-80, 6, -21, 1, -6, 14, 67
-11, 12, -58, -48, -6, 56, 3
--> 67

57, -38, -53, 38, 57, 9
0, 9, 2, 4, 2, 1
-35, -74, 25, 75, 37, 77
--> 1

-18, 8, 33, 60, 49, -22
14, -30, 51, 66, 6, 55
17, 8, 36, -15, -25, -38
--> 55

34, 20, -39, 58, 48, -52, 34
-19, 11, 12, -64, -10, -22, -6
--> 34

-37, -7, -39, 49, -45, 36, -43
-63, -2, -73, 79, -78, 77, -70
-4, 2, -12, 17, 3, 25, -3
--> -70

76, -64, -78, 9, -81
-42, -51, -32, -30, -49
--> -81

3, -28, 2, 7
-5, 81, -14, 10
--> 7

20, -35, -19, 3, -60, 62
31, -27, -20, 33, -13, -78
--> 62
---
45,78,30,24,30,26,3
50,62,22,37,40,34,0
76,30,18,52,36,43,10
-> 18

35,-14,9,-26,23,-5
-34,-25,-8,10,-44,-17
-11,-24,-1,11,-44,4
-> -1

1147,6278,4016,5304
1253,5100,4499,5199
1474,8291,2227,4548
-> 2227

143,160,220,107,212
144,101,184,143,37
130,190,109,175,131
-> 109

24,-9,-50,-3,23
-39,0,23,-14,-42
-21,-35,14,34,-18
-> 14

209,38,70,150
967,-603,-30,821
744,-425,102,638
-> 102
---
78, -25, 6, 33, -34, -65
40, 54, 28, 22, 40, 26
61, 52, 58, 29, -37, -35
result: 40

43, 37, -31, -31
47, 3, 61, 49
result: 47

6, 13, 38, 66
-3, 8, 30, 54
result: -3

-84, -61, 30, 44, 64
19, -10, -17, -21, -19
result: 19

-40, -11, 31, -51, -77
-19, 18, 8, 39, -3
result: -19

0, 24, 24, -22, 49
25, -36, -55, 5, -64
result: 25

-61, -16, -26, -21, 4, 2, 4
-2, -30, -72, -15, 18, -1, 4
31, 21, 15, -18, 4, -1, -19
result: -2

12, 44, 82, 8, 38, 46, 24
28, 48, 68, 10, 62, 43, 39
11, 14, 37, 16, -1, 14, 15
result: 28
---
10, 7, 7, 39, 73
-23, -12, 15, 43, 64
41, 38, 36, -24, -22
=> 73

14, 3, 6, 3, -18, -33
64, -16, -4, 3, -65, -31
14, -16, 7, 3, 26, -31
=> -33

-20, -26, 22, 1, -34, -61
-26, -15, 19, -25, 24, 4
-53, -46, 30, -17, 18, 24
=> -61

-68, -15, -24, -44
-5, -4, 4, -17
-11, 19, -40, -9
=> -44

-62, -6, -32, 19
-38, 5, -4, -23
-5, -33, -13, -41
=> 19

32, -11, 16, 47, 18, 29, 54
74, 40, -3, 37, -23, 60, 23
24, 21, 33, 42, 12, 31, 33
=> 54
---
[[4779 4320 5176 4578 3962 5089 5324 7237 5506 4747]
 [5283 3910 4789 5855 2242 6314 7007 9298 5857 6514]
 [4777 5445 5382 5173 4252 5436 5203 5910 5391 5961]
 [4428 5866 5079 5084 6124 4763 4102 3483 4800 4855]
 [5000 4082 4961 5175 1974 7040 7154 9794 6239 5721]
 [3815 6615 5937 5251 6126 5424 4427 4215 5410 5109]
 [4714 5059 4807 4975 4933 5475 5267 5769 5169 5158]
 [4708 6409 5908 5016 6455 5743 3679 3619 4658 3695]
 [4191 5951 5464 5254 6425 5803 3788 3543 4923 3531]
 [4764 5770 5411 5122 5596 4790 5018 4681 5062 5016]
 [4417 5661 5441 5246 4738 5197 5742 5659 5551 6168]
 [5280 4240 4591 4885 3933 4289 5163 6046 5312 6341]] ans = 6168

[[-234 -170 -379 -345 -134 -478  145 -186 -400 -423  200]
 [-317  213 -237 -424 -323 -367 -196  180 -476 -162  900]
 [-254 -251 -381 -344 -125 -451  371  147 -285 -494   78]
 [-510  401 -482  -49 -439 -290  -88  280 -367 -502  -96]
 [-361    8 -475 -222 -336 -477  -94  870 -499  228  776]
 [-409  -10 -361 -391 -232 -371  -82   65 -500 -292  586]
 [-414 -305 -399 -153 -388 -493 -331  -38 -411 -201  153]
 [-408 -270 -253 -325  -76 -198 -331 -135 -442  475  826]
 [-355  -93 -478 -312 -239   36 -270  525 -488 -240  881]
 [-227  -85 -398 -348 -128 -464 -199   50 -399 -301 -143]
 [-460  167 -489  -62 -265   -3   48   36 -291 -282 -150]
 [-541 -347 -482  -35 -161 -461   43  -49 -518 -530  262]] ans = -150

[[ 607  602 -516 -909 -494 -487 -418 -498 -490 -532 -759  603  605  604
  -711]
 [-570 -566  550  898  530  524  460  534  526  564  761 -567 -568 -568
   721]
 [ 953  946  888 -242  909  914  968  910  911  863  451  946  947  949
   565]
 [ 915  911  920  -89  938  943  987  940  940  897  557  911  908  914
   651]
 [ 588  584 -540 -892 -520 -514 -448 -524 -515 -555 -754  585  586  586
  -713]
 [-898 -893 -906   30 -922 -927 -968 -925 -924 -885 -577 -893 -892 -895
  -663]
 [ 602  598 -537 -926 -516 -509 -440 -519 -511 -553 -774  599  600  600
  -728]
 [ 917  911  919  -52  936  941  984  939  939  896  573  911  911  914
   663]
 [-574 -570  550  912  529  523  458  533  525  565  767 -570 -571 -572
   726]] ans = 663

[[ 83  84 144  84  84  83  84  84  85 103  83  83  83  98]
 [ 99  86 127  86  87  87  87  87  86  98  99  99  99  95]
 [ 37 165 201 164 164 157 165 164 166 179  36  36  37 176]
 [139  69  83  70  71  76  70  71  68  69 139 139 139  68]
 [139 100  87 102 102 107 102 102  99  92 139 139 139  93]] ans = 68

[[  93 -208  477 -174  279 -455]
 [ 237  180  597  391 -812  113]
 [ 574  273  770  -83  123 -342]
 [ 772  338  609  -55   72 -505]
 [ 229  947  728  -58   14  -92]
 [ 145 -461  321   31 -414  181]
 [ 123  267  438  417 -584 -140]] ans = 181

[[119 151 118 118 114 118 118 119 131  55  55  56 128 128 119]
 [ 92 115  92  92  92  92  92  92  99  87  87  87  97  97  92]
 [ 85  65  86  87  91  86  86  84  74 135 135 134  77  76  85]
 [112 144 111 111 108 111 111 112 123  61  61  61 120 120 111]
 [125 133 125 125 123 125 125 125 128  74  73  74 127 127 124]
 [112 155 111 111 107 111 111 113 128  51  51  51 124 124 112]
 [178 200 176 175 167 177 176 179 190  14  14  15 187 187 177]] ans = 112

[[3 5 4 4 8 2 5 5]
 [1 4 5 6 4 5 3 5]
 [4 3 5 3 8 4 6 6]
 [1 4 6 5 4 4 3 6]
 [0 5 4 5 3 4 5 4]
 [5 4 3 4 3 6 3 5]] ans = 4

[[ -3  -1   0  12   9  25  12  42  28  24  18 -14  37]
 [ 20  34 -14  41  17  -3  30   3  16  10  32  24  28]
 [ 23  -3  42   4  23  28  -7  24  18  30  -9  -1  21]
 [ 30   1  14  27  49  -3  31  10  10   0   4  35  23]
 [ 43  19  16  14  39  -9   7  16  38   3  17  -1  -1]
 [  2  21 -27  -1   6  12   0  14  -1   1  13  27  22]
 [ -1  24  31  10 -20  28   2   4  15  34  23   0   2]
 [  2  -8  37  29  27  17  33  34  33  15  22  -8  19]] ans = 2

[[ 372 -496   12 -323  -96 -666  154  -41 -278 -285 -300   -3 -268]
 [ 163  555  100 -145   29  454  129  408  210 -112  161 -147  392]
 [ 327  502  156 -317   30  266  219  469  194 -201  148 -117  392]
 [-771  104 -408  -71 -299  274 -551 -354 -116 -109  -93 -393 -126]
 [-751 -869 -560 -108 -431 -652 -621 -853 -584 -211 -544 -303 -777]
 [-784  130 -404 -117 -309  272 -550 -335 -108 -132  -84 -411 -107]] ans = -777
---
array([[21, 75, 25, 52, 27],
       [73, 79, 28, 66, 19],
       [10,  7, 22, 12, 44]]) Out: 27

array([[ 44, 143,  39, 141,  55, 178],
       [133,  88, 165,  89,  79, 178],
       [ 35,  84, 221, 207, 110, 182]]) Out: 178

array([[2221, 5142, 2641, 6565, 8584],
       [6188, 2614, 7199, 3687, 6116],
       [3579, 7164, 3937, 5243, 2042]]) Out: 8584

array([[60, 81, 38, 41, 11, 74, 21],
       [32, 33, 21, 41, 42, 16,  3],
       [33, 27, 50, 14, 14, 63, 54]]) Out: 21

array([[  0,  30,  47,  49,  34,  13, -10],
       [-11,  11,  28,  29,  24,  13,   5],
       [-41, -41, -27, -10,   4,   8,   7]]) Out: -10

array([[ 86, 179, 219, 239,  65, 130],
       [ 71, 178, 224, 247,  47, 122],
       [ 97, 180, 216, 234,  78, 136]]) Out: 130

array([[-27,  -5, -30,  -4],
       [-27,  19, -22, -32],
       [-45,  28, -25,  40]]) Out: -4
